Some points, each followed by its number:
[  8 -27 -29  29 -31 -11   0 -10  -7 -33  -1  -4  23  14 -24 -14] 0
[  9  17  22   2  -4  -8  -5   7   3   1  -8   4   1   2  -1 -15] 1
[ 19  -1  12 -20  13  30   8   1   7  11 -30  10  -6   2 -11   1] 2
[ 19  10  42 -27   8  -8  42  16  48  -1 -46  20  16  27  14 -11] 3
[-14  22  -4  -7   8  44 -36   7 -22 -19   7  26 -26   0  22  11] 4
[ 19  12 -10  54 -28  -8 -20 -29 -39 -20 -35  16 -24  -6 -10  -1] 5
[ 29 -67 -73  33 -16 -54   1 -19 -16 -57   5 -12  57  33 -60 -56] 6
[  3  12   0  -3   1  -5   7   4   8   2 -10   8  -8   1   9 -13] 7
[ 12   5  39 -34  13 -58  53  91 119   5 -70  33  26  44  41  -1] 8
[-15   4 -26  23 -31  -6  -1 -26 -22 -20   7  -8  25  14  10   7] 9
[-11   3   1  -4  14 -34 -28  40  10   6  -6  11  11  15 -15 -23] 10
[  2 -30  19 -49  27  36 -70  77   6  37  33  95  29  91  61  61] 11
[  0   6  -9  -1  16 -43 -21  25   1  10   5  -8   0  -6 -37 -44] 12
[  8  12 -11  12  -1 -12   5 -18 -10  -9  10   5 -17  -7   5   5] 13
[  7   2  -2  18 -16 -12   5  -2   1 -17   0  -3  -1  -2 -14  -8] 14
[ 26  -5   6  13  -8 -32 -10  -4 -14  -5  -4  -6   1  -4 -28 -29] 15
[ -5 -29   5 -18   4  23 -27  17  -8  43  33  39  16  42  -9  30] 16
[ 23  -7   2 -12  17  11  40  33  61  31 -45  48 -24  16  11   5] 17
[  9 -16   4 -11 -12   3 -29  -5 -30   7   1   8  29  28 -33  -5] 18
[ 36 -49 -12 -34   8  35  -2  -4  -4  32  15 -31  -8 -28 -19  14] 19
[  0  15  -2   4  -9 -11   7 -16  -8  -5   3   0  -7  -5 -10 -11] 20
[-72  -6  27 -10  13  23   9  11  16  13  26   3  -4  -1  29  33] 21
[ -4  16 -14   0   2  -7  15   3  14  10   1  10 -11  -2  -5 -16] 22
[ 23  22  37  -7  -4  -2 -17   2 -13  -7 -11   9   7  12   6 -16] 23
[  3  14  18  -2   7   1   2  12  10   6  -9   4  -6   1   2 -15] 24
[ 23 -32  22 -32 -35  23 -27  37   7  18 -15  37  17  39  26  52] 25
[-11  48  12  -5   1  -8  16   7  17  25   2 -24 -12 -28  11 -11] 26
[ -3 -15 -18  33  -3  39 -10   9   1 -21  -2  37  -3  27  26  30] 27
[-55 -16  19 -15  19 -13  17 -32 -10  30  52 -12 -28 -30  14  25] 28
[  5   4 -13  56 -17  -7  13   4  13  11 -21 -23   3 -15  -7  13] 29
[ -1  -1  33 -44  17  17 -47  22 -21  19   4  32  25  43   1  12] 30
[-72  27  15 -30  33  53  -8  -6 -13  -7  31  -1 -62 -46  38  41] 31
[  3   3   6   2  -2 -21  -1   4   4  -1   0   3  -8  -5  -9 -13] 32
[  3  -1 -30  16 -26  -3 -16 -12 -23  11  10 -11  30  14  -7  -2] 33
[  8 -20 -28  -1  -8  -4 -10 -34 -36  -3  12  -2  23  16 -42  -8] 34
[  3   7   8  -2  10 -36 -13  14   0  11  -1  -5  -1  -6 -30 -35] 35
[  7 -14  27 -43  -1  -8 -43   0 -34  -2 -16   4  38  30  -7  11] 36
[ -4  10  20   3  17  25   4  24  24   3 -23   7 -19  -7  16   1] 37
[  7  -9  -9  42 -21  16  22  17  32  -2   1  17 -26  -7 -14  -5] 38
[-19  39 -15  14 -20   6   7   5   8  19   3 -30  14 -13  16  -4] 39
[  7  -9 -11 -25 -15   8  -4  -5  -8   3   3  -9 -28 -26 -15  -3] 40
[ 11  -4  -8   6 -19  -9   9   1   7 -26   8   3  -1   1 -14  -8] 41
[ 22 -19  -3  -7 -10 -10  15 -17  -3 -15  -4  -9  33  17 -28 -22] 42
[  1  11  -2   3 -12  -9   7  -2   3 -11   4   5  -7  -1  -6  -7] 43
[  7  13  -5  -2  -3   5  11  -3   5   9   2   8  -6   2  -2 -14] 44
[  2 -13  32 -32  11  21 -62  27 -29  21  13  42  10  38  -2  27] 45
[ -2   1  12   8  -9 -13   6   4   8  -3  -8   4  -2   2   5  -1] 46
[  0   1 -15  11   8 -34  -9   3  -8  -4   3  -2   2  -2 -29 -28] 47
[ 27  -1  29 -32   0  26   6  22  25   1 -46  31   7  28  12  -3] 48
[ 16   4 -57  42 -27 -11  25 -33  -7   5 -50 -11   0  -9  -4  18] 49
[ 14   2  43 -34  10   4  29  31  48  17 -51  27   2  21  10  -3] 50
[-72 -21   5 -14  55  -2  48 -52  -2  51  81 -64 -18 -61  30  49] 51
[ -8  24   3 -27  35  50 -10  42  24  34   3   1 -21 -14  25  13] 52
[ 10   5 -34  -7 -24 -20   6 -28 -18 -16  14   6  18  16 -33 -28] 53
[ 24  -7   8 -19  -5 -15  38 -20  14 -14 -38  -8  26  13 -15 -13] 54
[  5  -9   0 -24  23   8  37   7  36  36 -22  17   0  12 -16  -7] 55
[  8  -1 -20  59 -32 -15  27 -19   5   0 -15 -11  10   0  -7   5] 56
[-21   2   3  22  22  22   6 -16  -9  -6 -14   4  -2   2  38  31] 57
[ 32 -14 -26 -37 -47 -28  47 -14  26 -42 -42  22  40  47 -24 -39] 58
[ 12 -12  10  -5 -15   0  -2  -8  -9   6  -6  -1  24  16 -21  -8] 59
[-54 -34  34 -23  43 -19  20 -33  -9  29  58 -44  -8 -39  50  47] 60
[-13  33  -7  -6  36  22 -43   1 -34 -18  -5  35 -50 -11  11  -1] 61
[ 20  -7  -4   8   0 -42 -14  -1 -12  -7   7  -8  -7 -12 -44 -40] 62
[-15  37   8 -20  43  37 -48   5 -36 -23   6  -5 -82 -64   9   9] 63
[ 16 -13   3 -17  -3  20   2   7   5   2  -9   9  -9   0 -16  -7] 64
[ 16   1   5   7  -2 -19   2  -9  -7  -1   4 -10 -11 -16 -20 -13] 65
[ 28 -36 -15   3 -32   0 -11  -1 -12 -16   9 -22  55  24  -2   7] 66
[  8   5 -11  61 -16  -8   4  -3   0   7 -23 -17   5 -10 -12  12] 67
[ 12 -11  23 -31  11  10  18  19  30   4 -41  27  -7  15   3   1] 68
[ 13   3  36 -37   7   2  20  -2  16   2 -34  19 -11   4  -5 -10] 69
[  3  14  -4   5  -4  -9   7 -15  -7  -7   3  11  -7   1  -4 -13] 70
[ 18  -9   0  14 -19  -7   2  -2   0 -14  -5 -11   6  -6 -12 -14] 71
[  6   2  -6  56 -31  -6  21   1  17   5 -21 -13  14   0  -6  16] 72
[  8  -6  29  -1  -6 -20 -14  29  12   5 -17   3  15  15  -5 -15] 73
[ 12  -7  -4   9   4 -36 -13   5  -6  -1  -1   0   5   3 -36 -35] 74
[  4  -3 -15  12   5 -30  -4 -21 -20   3  13  -5  -4  -7 -33 -26] 75
[ 13  10  31  -1  -4  -1 -11  10   0  -4 -14  -1   8   4   7 -12] 76
[  32  -35  -49   -1  -33   31  -99  -26 -101  -42    0   26   66   68
   -4   46] 77
[ -2  15 -32  11 -19  26 -22  -7 -24 -23   9  24   2  18   9   6] 78
[ -3   9  11  -1  -1 -21   4  12  13   0   4   4 -14  -8 -11 -16] 79
[-47 -32  36 -24  42 -18   3 -41 -31  37  66 -14 -17 -23  50  47] 80
[-12  26   6  10 -19   7   5  16  17   7  -7 -16  11  -4  23   5] 81
[ 14   7   3   0  -5   5   7   2   8  -5  -4  14  -2   9   2 -15] 82
[ 15  20  20  -9   8   4 -24   0 -21 -12  -8  14 -30 -12  -8 -18] 83
[ 12 -21   4   1 -17   3 -13 -16 -23   0  -4   5  21  21 -18  -1] 84
New points follow, each followed by the numbers of its five nearest points above, looking only along the 3 directions in which the numbered points spread most, nearest first.
[-11  21  20  -1   7  -4  10  -2   6  23  11  13 -14   0   2 -12] 81 24 7 79 22
[-12  61  20  -2   4  11  20  17  31  49  -7 -46 -14 -43  15 -14] 26 37 39 81 79
[ 17   0  10  31 -26 -12  13   4  14   0 -22 -29   9 -13   3   4] 72 35 38 29 12
[  7  34   4   3  10   4  29   9  31  34   8 -51 -18 -52 -17 -39] 26 39 29 79 22
[ 40   1   2  45 -39 -17   1  14  14 -10 -26  -5  23  13 -15   0] 42 54 74 15 71
[ 17  -8  16 -26 -12  33  24  -5  16  40 -28  24 -30  -4  10 -10] 37 69 55 2 24
[ 18 -14 -15   3 -10 -10  13 -13   1  -5   6 -16  25   5 -29 -20] 15 74 62 47 71
[-14  66  28  -5  -2   5  17  10  21  37   2 -44  -9 -39  16 -14] 26 39 81 79 37
[ -8  11   6 -24  37  48  -9  58  40  12  -5  -1 -16 -13  60  40] 52 21 37 68 57
[ 17   1  14 -12 -14  -6   1   1   2  -1  -8 -11 -13 -19 -13 -12] 32 43 22 44 79
[  7   6   4  16 -17 -11  12 -17  -4   0   2 -20   6 -11  -5 -14] 65 67 20 29 14
[ -2 -36  64  -9  21 -13 -28  57  22  65   9  23 -30  -5  24  11] 52 37 21 68 69
[ 16  19 -11  29 -15 -15  -1 -29 -25 -12   9  12 -20  -4 -13  -8] 75 9 5 47 67
[ -7   2  14 -18   1 -11   4   7   9  14   6  -1 -25 -20  -1  -1] 81 39 79 22 24
[ 23 -51 -32   4 -21   0 -24  22  -2 -37  -2   2   7   6   4   5] 84 18 66 59 33
[-11  25   1 -26  34  47  -2  48  37  18   6   1 -20 -12  32  19] 52 21 37 57 69
[ 21 -28 -52  62 -36 -21 -19 -38 -46 -39  -1  -7  37  23 -23  24] 34 0 53 5 33
[ 12 -40  11 -46 -10  -2 -21  13  -6  53  -7  13   8  17  -4  19] 27 16 23 36 30
[ 18 -25 -38  11 -31  -7  14   0  11 -49   5   4  15  12 -14 -18] 42 0 74 15 53
[-35  34   6 -20  33  55  -7  57  41  52  -3 -21  13  -6  76  38] 52 21 37 57 31
[ -6  33  15  -3   2   6  17  20  32  23  -3 -25 -10 -24  10 -17] 26 81 37 79 22
[ 17  10  42 -37  25 -41  81  52 108 -26 -53  41  14  40  54  24] 8 17 50 3 68
[-13  20   2 -11  44  25 -24   5 -15 -29 -12   1 -48 -33  10   0] 57 19 61 21 40
[-27  75   5  -7   0  -5  13  -3  10  44  -1 -29   1 -20  15 -12] 26 39 81 79 22
[  3   9   9   6  -3   0   3  -4  -2 -11  -9   2  -2  -1  15  -4] 44 46 32 43 1
[-24  33 -18  -9   4  12  15 -55 -33  23   5 -73 -21 -69   0  54] 28 60 51 63 80
[  7 -17 -10  29 -23  -3   7 -23 -14 -24   1 -25  27   1  -8 -10] 5 53 75 62 15
[ -6  18  -1 -13  31  31  -2   7   5  16   3  -3 -23 -20  14   6] 57 21 37 81 19
[ 19  18  -6  29 -11 -16  -6 -31 -31  -5  13   3 -16  -9 -23 -15] 75 5 9 47 62
[ -8  32 -23 -12  46   3 -14  10  -4  -7   3 -10 -60 -51  19   9] 28 63 26 57 21
[-54  13  60 -34  18  38  21  27  38   1 -12  -4  -1  -6  29  20] 52 37 21 55 69
[-28  -2  -7 -15  20 -20  14 -41 -23  23  47 -31 -26 -41   8  18] 28 63 60 80 39
[ -7  52  33  -3  -7   9  15  26  34  31  -8 -40  -4 -34  24 -11] 26 37 81 55 79
[ -7  46   1   0  18  12  29  12  36  27   4 -44 -32 -56  12 -14] 26 39 79 81 22
[ 12  20  34 -33  11 -27  33   2  28  -4 -42   6  -9  -2   7 -10] 55 69 3 68 37
[-19  17 -16  -4  38 -14  12 -33 -17  19  28 -49 -26 -56   8  26] 28 60 63 51 80
[ -8  25 -26  20  -8  18  14  12  21   7  -3 -19 -10 -20  36  17] 39 26 81 22 79
[ 18  20  12  -1  -5  -8 -10  -1  -8  -1  -2  10   8  13 -11 -30] 59 82 41 10 64
[-67 -57  26 -46  22  -4  30 -35  -4  32  50 -46  31 -12  32  45] 63 28 80 60 21
[-42   4   7 -11   0 -11  22  -5  14   3  25 -32 -14 -33  15  23] 26 28 39 57 40
[-12  70  -3  37  11  11  20   9  23  43 -14 -64 -16 -57  -1 -17] 26 39 29 22 79
[-76 -70  83 -29  47   1   6  -7  -1  62  81  17 -24  -6  65  61] 31 80 21 60 63
[  2  26  19   2  -7  16  11  15  21  17  -1 -31  -9 -30   6 -10] 26 81 39 79 22
[  9  27 -10 -22  18 -15  40 -25  12   4 -14   8   6  12  -7 -23] 38 79 22 35 7
[ 23 -20   4  17 -11 -27  -9   4  -3 -29 -13   2   6   5 -17 -22] 42 74 15 71 41
[  4 -33  22 -17   7  30 -72  53 -15  11  14  48  10  43  21  45] 45 30 16 25 36
[ 12 -34  13  -6 -11 -32  23  37  48  16 -34 -25  31   4  24  -2] 55 69 3 68 54
[ -2  33  -8 -15  28  14 -30 -14 -35 -10  21  -5 -63 -50 -20  -7] 28 63 19 57 40
[  4  -6 -25  19  -4  -3   9 -23 -11 -17  20 -14 -12 -19 -14  -2] 75 13 65 20 67
[ 44 -30 -50  42 -58 -28  -1 -40 -32 -64   4  30  38  49 -50 -31] 6 0 53 66 34
[  0   9   1  -1   9 -33 -11   4  -6  12   5  -3   5   0 -35 -36] 14 12 41 71 35
[ 11   1  14   5 -14  -1  -6  -9 -11  -1  -9   9   9  12 -15  -9] 59 41 23 82 64
[ -91  -35   35  -39  127  109 -104   86  -14   29  127   82  -86   -2
   78  111] 31 11 80 21 63
[ 13  -5  13   9  -8 -16  10  11  17  -9 -13  -5  -6  -9   1  -7] 38 79 22 46 35
[ -9   1 -27 -10  -9  10 -11   9   0 -20   6  26   6  23 -15 -28] 59 84 23 10 18
[ 16 -15  -9 -19  -4  20 -15 -12 -21   5  -1  -9 -20 -22 -16   1] 19 40 13 83 70
